Rows are one point carried round by a steady rotation, each followed by how many steps it has turned.
The counts run from 0 to 385.
[116 172 124 107 135 144 157 143 133 139 143 129 119 136 153 143 143 113
 181 130 173  90  99 142 124 111 129 143 123 142 123 173 113 102 148 115
 131 116 161 106 191  98 149 209]  187
[ 92  88 184 101 134 128 105 145 131 158 166 153 126 140 114 104 156 114
 165 142 148 109 116 145 102  92  92 121 130 138 124 184  98  76 140 160
 113 125 174 103 140 101 114 136]  125
[119 131  97 129 149  99 113 146 122 161 134 138 140 125  56 110 134 118
 166  77 203 113 121 140 133 102  91  82  99 128 113 164  96 127 127  94
 172 112 111 116 157 144 121 123]  150
[ 91 131 105  94 156 145 130 101 129 131 173 128 146 119 109  97 159 144
 163  89 137  88 142 156 125 118 143  78  96 148 129 129 139  74 110  91
 156 137 146 156 135 104 139 170]  259
[115 111 120 121  83 135 153 150 162 169 120 112 138 145 104  80 144  94
 150 136 192  86 127 130 122  98 101 115 113 165 121 186 105  96 107 131
 132 120 171 139 132 116 118 126]  41
[100  98 145 136 195 110 114 144 129 144 174 146 138 117 121 127 133 149
 147 162 146 140  85 167 145 135 116 148 107 156 104 134  97 156 146 120
 111 110 165  75 151  65 177 139]  300
[101 139 134 126 172  94 139 120 144 130 165 138 125 139  85 100 152 113
 181  94 102 103 130 149 174 116 147 120 114 166 109 145  89 139 176 119
 160  99 126 103 161 120 114 160]  205
[104  91  91 138 156 153 136 145 192 145 132 144 138 143 135 126 112 141
 135 102 162 120 131 188 132 121 115  92 110 121 109 144 117 115  82  94
 170 131 185 161 140 102 124 162]  68
[ 89 119 102 125 143 135 144 113 110 165 136 138 141 141 130 149 138 137
 185  95 180 180 143 152 129  89 131 107 113 138 135 132  79 133 140  72
 154 124 149  97 153 140 165 170]  374
[ 79  86  87 117 155 135 128 116 155 129 138 145 156 127 115 133 128 158
 163  80 176 120 141 175 125 126 123 115 113 128  98 140 130 117  87  96
 172 138 178 135 153  85 112 146]  67
[123  72 112 173 159 171 143 153 169 123 132 148 153 146 122 132 135 147
 102 109 164 103 140 189 122 104 156 121 156 136 116 149 130 153 116  76
 128 105 153  92 142 135 161 159]  369
[ 84  66 100 108 142 110 128 119 129 153 157 143 158 143  73  78 126 115
 180 114 177 135 124 137 126 139 113 133  96 169 104 152 124 142 129  92
 139 150 144 117 140  94 106 101]  328
[123 127 124 140 174 139 108 144 157 147 163 118 121 108 133 140 140 152
 126 124 138 107 121 167 137 109 110  79 131 128 132 137  99  74 104 107
 129  73 160 123 142 101 180 194]  362
[ 84  89 141 130 182 112 123 139 144 149 165 146 114 114 148 136 131 150
 166 147 126 128 107 160 149 122 113 144 146 149 116 147  97 112 138 135
 101 105 172  71 146  84 160 162]  8
[121 134 117 138 143 157  94 134 147 147 169 123 119  79 119 110 154 145
 120 114 162  92 111 170 104 106  96  84 147 129 108 160 120  66 109 105
 125  93 153 113 110 105 179 149]  155
[ 85  83 145  95 131 144 119 149  99 139 145 165 137 116  76  74 147 117
 156 113 187 113 131 155  87 107 109 115 137 136 117 184 139  88 131 118
 130 153 159 105 134 137 126 114]  49
[124  96 154 143 183  98 104 158 170 171 175 147 138 155 105 119 127  99
 128 144 134 144  82 158  89 108 102 111  94 144 130 174  92 138 144 114
 130 113 160 144 137  90 128 136]  123
[100 143 148 146 136 137 128 137  95 120 129 118 143 126 118  93 152 119
 156 100 172  56 137 151 176  80 149 118 139 137 100 129 104 129 130 115
 162  77 131  96 170 132 165 164]  88
[125 110 126 134 164 115 126 151 186 173 158 118 117 106 101 103 157 126
 126 121 123 109 111 157 126 112  89  85 102 171 138 155  89  92 135 129
 107  75 161 137  87 122 167 151]  231
[119 118 139 118 116 103 130 119 119 142 166 113 138 168  81  71 127  80
 169 134 156  80 120 122 145 112 130 111 120 173 105 158  93 139 180  95
 130 100 111 132 154  96 130 152]  119
[ 95  95 121 101 140 104 114 112  94 141 169 135 144 136  66  63 134 106
 183 123 190  94 114 117 136 131 116 121 104 158 116 148 127 123 154  95
 132 138 114 100 145 105 125 109]  327
[102 116  85 141 194 129 134 135 124 145 170 130 144 109 118 131 137 154
 126 119 181 145 110 169 141 123 130  87  96 144 121 125 117 130 123  58
 144 130 156 122 130  97 190 144]  168
[100 137  46 127 108 143 157 114 161 161 127 112 131 121 102 113 143 132
 171  58 192 117 146 153 140 117 120 115 117 157 114 154 114 102 129  85
 153 120 148 100 117 137 143 157]  158
[ 99 121 141 125 130 101 117 142 127 165 140 138 130 140  77 123 145 105
 177 117 165 156 126 142 125  84 112 126 125 146 110 167  47 152 169 100
 150 106 135  92 158 153 124 116]  19
[124 101 157 135 150 103 115 152 143 127 141 145 127 153  81 118 125 140
 177 143 158 109 118 131 140 117 103 144 134 140 110 185  80 125 166 134
  93  75 131  66 159 128 141 149]  17
[ 77 116 170 121 144 126 116 113 120 130 181 127 161 150  70  88 177 119
 146 116 134 114 124 172 107  99 132 108  93 164 102 134  99 144 166 101
 143 107 141 102 115  86 138 109]  313
[ 90 134 121  97 143 108 140  90 163 160 180 122 125 120  89  77 159  91
 168  92 104  95 125 156 136 101 126  83 114 175 118 135  97 104 154 109
 146 120 140 147 109  91 118 152]  128
[ 85 147 164 112 121 136 133 112 138 130 152 116 151 147 111 148 170 143
 172 110 145 124 133 169 132  82 133 108 103 149  97 126  80 122 128 116
 172  90 168 129 170  96 146 160]  97
[125  95 112 170 172 134 127 134 141 137 160 133 152 141 108 116 107 140
 128 130 147 135 145 164 170 115 152 102 141 158 112 126  77 170 145  52
 125  94 146 107 137  98 175 163]  91
[130 115 109 139 163 140 122 151 189 149 143 143 128 120 148 120 125 130
 114 100 141  95 118 175 126 105 111  86 118 116 125 159 122  94  83 111
 154  96 173 162 141 101 140 183]  69
[105 155 140 132 109 152 153 137 113 132 141 100 142 126 131  98 154 104
 146 136 166  62 134 141 168  94 141 123 145 168 106 138  95 112 133 110
 128  89 154 115 162 105 177 180]  380
[111 110 178 121 161 105  96 169 141 155 174 155 133 140 105 113 138 121
 149 164 140 117  78 159  87  90  96 108 107 135 125 182 107 101 139 146
 122 115 162 126 156  93 127 131]  124
[ 87 123 133 120 138 106 167 128 169 163 152 126 158 164 115  88 171  84
 141  93 138 100  97 167 118  74 121 106  60 154 146 133 113 150 143 124
 157 111 159 158 128 121 127 141]  321
[132 145 105 127 146 152 150 136 149 159 154 132 121 135 162 146 135 105
 150 145 161 114 101 157 121 108 129 136 133 148 126 181  90  99 151  88
 122 124 157 120 160  91 161 211]  186
[128 138 136 127 164 114 127 152 161 157 163 127 105 105  89  95 159 128
 148 126 137  75 110 144 129 116  92 113 108 165 126 170 109  77 143 145
  90  83 143  99 111 124 162 150]  232
[105 111 112 133 113 168 140 163 148 142 121 129 137 116 139 121 135 137
 138 154 217 117 130 159 139 111 103 141 132 156  96 165 121  88  83 117
 127 135 194 107 159 113 167 158]  171
[ 94  85 127 122 172  93 141 116 196 163 157 148 114 133 136 138 137 150
 178 113 113 129  87 171 134 120  98 144  95 150 124 145 104 127 148 140
 112 100 156  86 127  82 138 159]  215
[126  95 157 135 123 131 133 145 135 171 156 133 128 150 140 122 141 103
 146 166 164 147 108 149 109  89 121 113 141 153 154 170  68 115 163  96
  93  96 149 104 131 105 174 180]  109
